Each path below is one point turned by a fixed rotation once a step. After each direction that follows a path, write how fast that rotation turns it, in degrees per step (0 if it stays still).
Each turn is a multiple of 5 degrees from 10 to 175, or 0.
Each row of a path follows its step; steps can be skipped.
Rotation 1:
step 0: [ -0.4  -5.6  -4.6 -11.8  -6.2  17.3 -14.1   9.9  -5.7 -12.0  -4.3   1.5
  29.3   6.4  -9.5  13.8 -19.7   9.8 -35.3 -23.4  13.6  29.6  -6.6  34.7
  13.4  -7.4   0.7 -20.6 -14.4 -19.7 -15.4 -43.7 -21.0 -47.5  16.7 -20.2
  13.7  -6.0 -15.5  44.8 -38.0  -0.1]
step 1: [-32.8 -28.0 -14.0   2.9  23.6 -23.8  12.5  -3.8  -0.8 -10.0 -30.9  18.1
  41.1  23.5  -9.6  22.4 -54.3   6.8   8.4   1.7   6.7  -8.0  18.5  33.2
 -12.8  32.9  31.0   4.2   1.6 -16.7  29.4 -12.1 -23.6 -18.9  -4.2  -9.9
 -13.7  15.8   7.1   0.6  17.1 -18.0]
step 2: [ -6.9 -10.8   9.5  -0.3 -16.7 -16.8   1.7  51.8  14.0  11.0 -27.3  22.8
  -8.5  20.4  -3.0  20.3   9.0   2.5  -5.8 -32.4  46.5  -8.5  29.9   2.0
 -48.0  13.4   3.5  -3.6  13.6 -16.7  17.8   7.2  17.4  -1.6  28.3  -3.5
  13.7 -28.6   7.3  37.3  15.3  11.7]
step 3: [ -8.9  27.9 -26.4  21.1  22.8 -29.2 -30.0  -9.8  16.1 -16.0  -4.1  20.4
  -0.4   4.1  -3.0  24.6  -3.7 -21.3 -10.9 -30.8  -2.5 -43.4  40.5  29.9
  -7.9  10.3 -32.9 -12.5  15.7  16.1 -11.9   0.5 -16.5  38.4  -7.8 -11.7
 -25.4 -22.1  -4.5   9.2 -11.9  14.1]
step 4: [ 16.1  -1.3 -55.6  -2.1  -7.6  22.2   8.3  -7.3 -13.3  26.9   8.5   9.9
   9.5   4.4 -40.3   6.5   5.2 -18.7  -4.2 -32.4  24.6 -24.6   2.5  -5.7
 -27.0 -33.3  -4.0   6.9 -42.8   1.2  -2.3  31.0  -7.0  33.4  -4.0 -31.6
 -10.8  20.8   5.3  25.1  -0.8 -10.7]
step 5: [ 28.1 -18.6  -4.5  17.2 -33.1 -13.2   4.2   1.9  31.0  19.4   7.0  10.8
  23.7  14.6  27.2 -18.5 -18.3 -38.3 -28.5  -2.3 -27.8 -20.6  -7.9  45.1
   2.2 -36.9 -30.6  18.1 -26.0 -29.2  -1.0  -4.8   3.6 -10.4 -10.5 -12.5
   5.2   4.7 -25.2  19.2  -1.5  -5.2]
step 6: [  2.6 -11.9 -14.3  -1.8  19.3  25.2  -5.7 -39.9  -3.4  28.2   2.8  29.1
   5.2  38.0  -4.3   3.5 -39.1  46.6 -16.0 -22.3  11.0  16.0 -12.2  21.9
  17.4  -1.5  -3.3  15.3 -17.2 -40.4  -0.1 -20.7   9.7 -11.3  22.1  -3.4
  -4.9  -5.9  -6.4  24.7 -42.1   8.1]
step 7: [ -0.1  -7.1 -37.9 -21.2   5.2 -18.3   4.3  14.3  24.3  -8.0 -49.7  -7.3
  11.8  13.2  23.8   3.2 -29.9  36.1 -24.6  12.2  39.1 -21.2  -1.8  30.9
   2.5  -2.7  18.1 -15.2  -5.0  -9.7  37.0 -15.5   3.8 -25.3 -15.7   4.7
 -14.5  -0.4   6.3   7.7   7.1 -38.6]
step 8: [-12.5   3.8  14.0  -4.1   8.9 -26.9  20.0  35.4   2.8  13.4 -26.3  12.1
 -17.4  12.7   4.1   7.6  -2.3  14.1  -7.4 -65.6   0.5  -0.9  23.2  12.0
 -36.8  -4.5  21.5  20.9   5.2   7.8  33.8  -1.1 -27.1  -1.3  16.4  33.6
 -25.0 -22.9 -25.9  12.5 -20.3   7.3]
step 9: [ 19.5   5.9  11.0  22.4  18.4  -3.0 -30.5  -8.3  -4.1  -3.2  -1.3  -8.3
   5.0 -16.9  -5.7  43.7   4.3   4.8  -1.2 -34.3 -11.7 -67.0  26.0   2.7
 -28.9  11.4  -7.1  -9.2  -7.8  15.7   7.7 -13.4   6.6   5.7  -9.1  -9.4
 -23.4 -17.9  21.5  45.4  -3.4 -35.3]
step 10: [  2.1   3.8 -31.3   9.0  36.1  13.2  22.0  -2.6   9.2  20.4  30.3 -24.8
   7.5  -3.1   6.4  15.8  27.4 -16.6  -2.3 -34.7  23.3 -21.8  -9.8  52.7
 -35.8 -19.6  -5.6  29.1 -19.7   9.3  -4.1  22.8 -19.2   5.8  -3.4 -32.3
   3.3   9.6   4.9   9.8  14.4  16.8]
step 11: [  9.5   4.4   9.1 -13.7 -31.4 -27.9   4.7  -8.8  -8.1  -0.6   2.2   6.7
   0.4  -7.3  -9.1 -21.8 -22.0  -7.1 -21.1 -13.1 -11.3 -33.6  -1.1  36.8
 -23.7  -0.9  -9.2  16.6 -48.9 -32.3 -40.6  -7.9  26.2 -20.0 -23.2 -34.4
   0.3  17.7 -12.3  19.8 -21.8  25.9]
Directions:
[  0.2 -12.2   6.9  -0.5  -3.4 -10.6 -12.4  -9.5   5.8  -5.8  -8.2   1.3
  -0.5 -16.0   1.1   1.7  -3.1  -4.3   1.4  11.9  -2.2  -3.8   1.9   6.7
  -7.4 -10.8   1.8  -1.8   0.9  -0.9   9.3  -5.3   3.6   5.4  -3.7  -9.8
  -1.2  -0.7   6.2 -10.2 -10.9  -2.5]  175
[  7.4   4.0   2.6  -7.6   5.6  -5.9   1.6  10.8   2.8  -1.5  -8.5   1.6
   1.7  -9.2 -10.2  -4.5   1.4   2.3  -5.6   0.0 -10.5   6.9   0.8 -10.0
   8.2  -6.2   2.4  -4.6  -4.3   7.0  -0.7   4.3 -13.1   5.4   0.9 -11.3
 -12.9   0.8 -12.3   8.2  -2.6  -7.9]  85
[-2.1 -0.9  0.9 -9.5 -9.5  4.9  5.7 -8.1  9.4  2.5 10.1 -2.9  5.4  0.5
 -4.0 -9.3 -2.1  1.2 -7.7 10.2  4.5  4.4 10.9  6.0  6.9  7.5 10.3  6.2
 -3.0 -9.8 -4.9 -5.4 -1.1 -9.8 11.6 -3.8 -8.2 -5.9 -2.7 -6.1 -3.6 -9.6]  60
[  3.5   4.5  13.7  -2.8   5.3  -0.6  -8.0   3.6 -11.3  -0.7   3.5   1.0
  11.0   4.8   3.9   1.1   3.9   5.7   2.0  -3.3   6.4   0.3  17.6   7.7
  -5.3   5.6   7.0  -6.9  -5.3  14.3  11.5   4.7   3.0   2.2   2.7  -3.3
   1.1  -7.4  -6.2  -8.2   8.3  -0.6]  55
[  8.0  -6.7  -4.2  -0.3  -1.7  -6.5   4.8   2.2   7.8   7.0  -1.8  -9.5
 -10.3  -5.4   4.8  10.6  10.6 -13.7  -8.4  -1.7   8.5   8.8  -5.6   7.0
  10.2   0.9   1.8  -7.9  -3.2   2.7   6.3  -3.2   1.6  -1.3   3.0  -1.9
  12.0 -10.1  -6.5   0.9   9.6  -1.9]  140
[ -3.4   0.2 -19.7  -4.6  -3.4   2.7   1.4   0.6  -1.7 -10.1  -1.0  -8.4
   6.8  -5.2  -6.5  -1.3   0.7   2.7   1.0  -6.0  12.6  -1.7   1.0   3.9
   3.7  -2.3  12.2  -5.6  -3.3   4.9  -1.3  -1.3  -6.8  -2.4 -17.4   1.2
   2.4  10.1  -6.5 -11.3  -5.6   7.4]  110
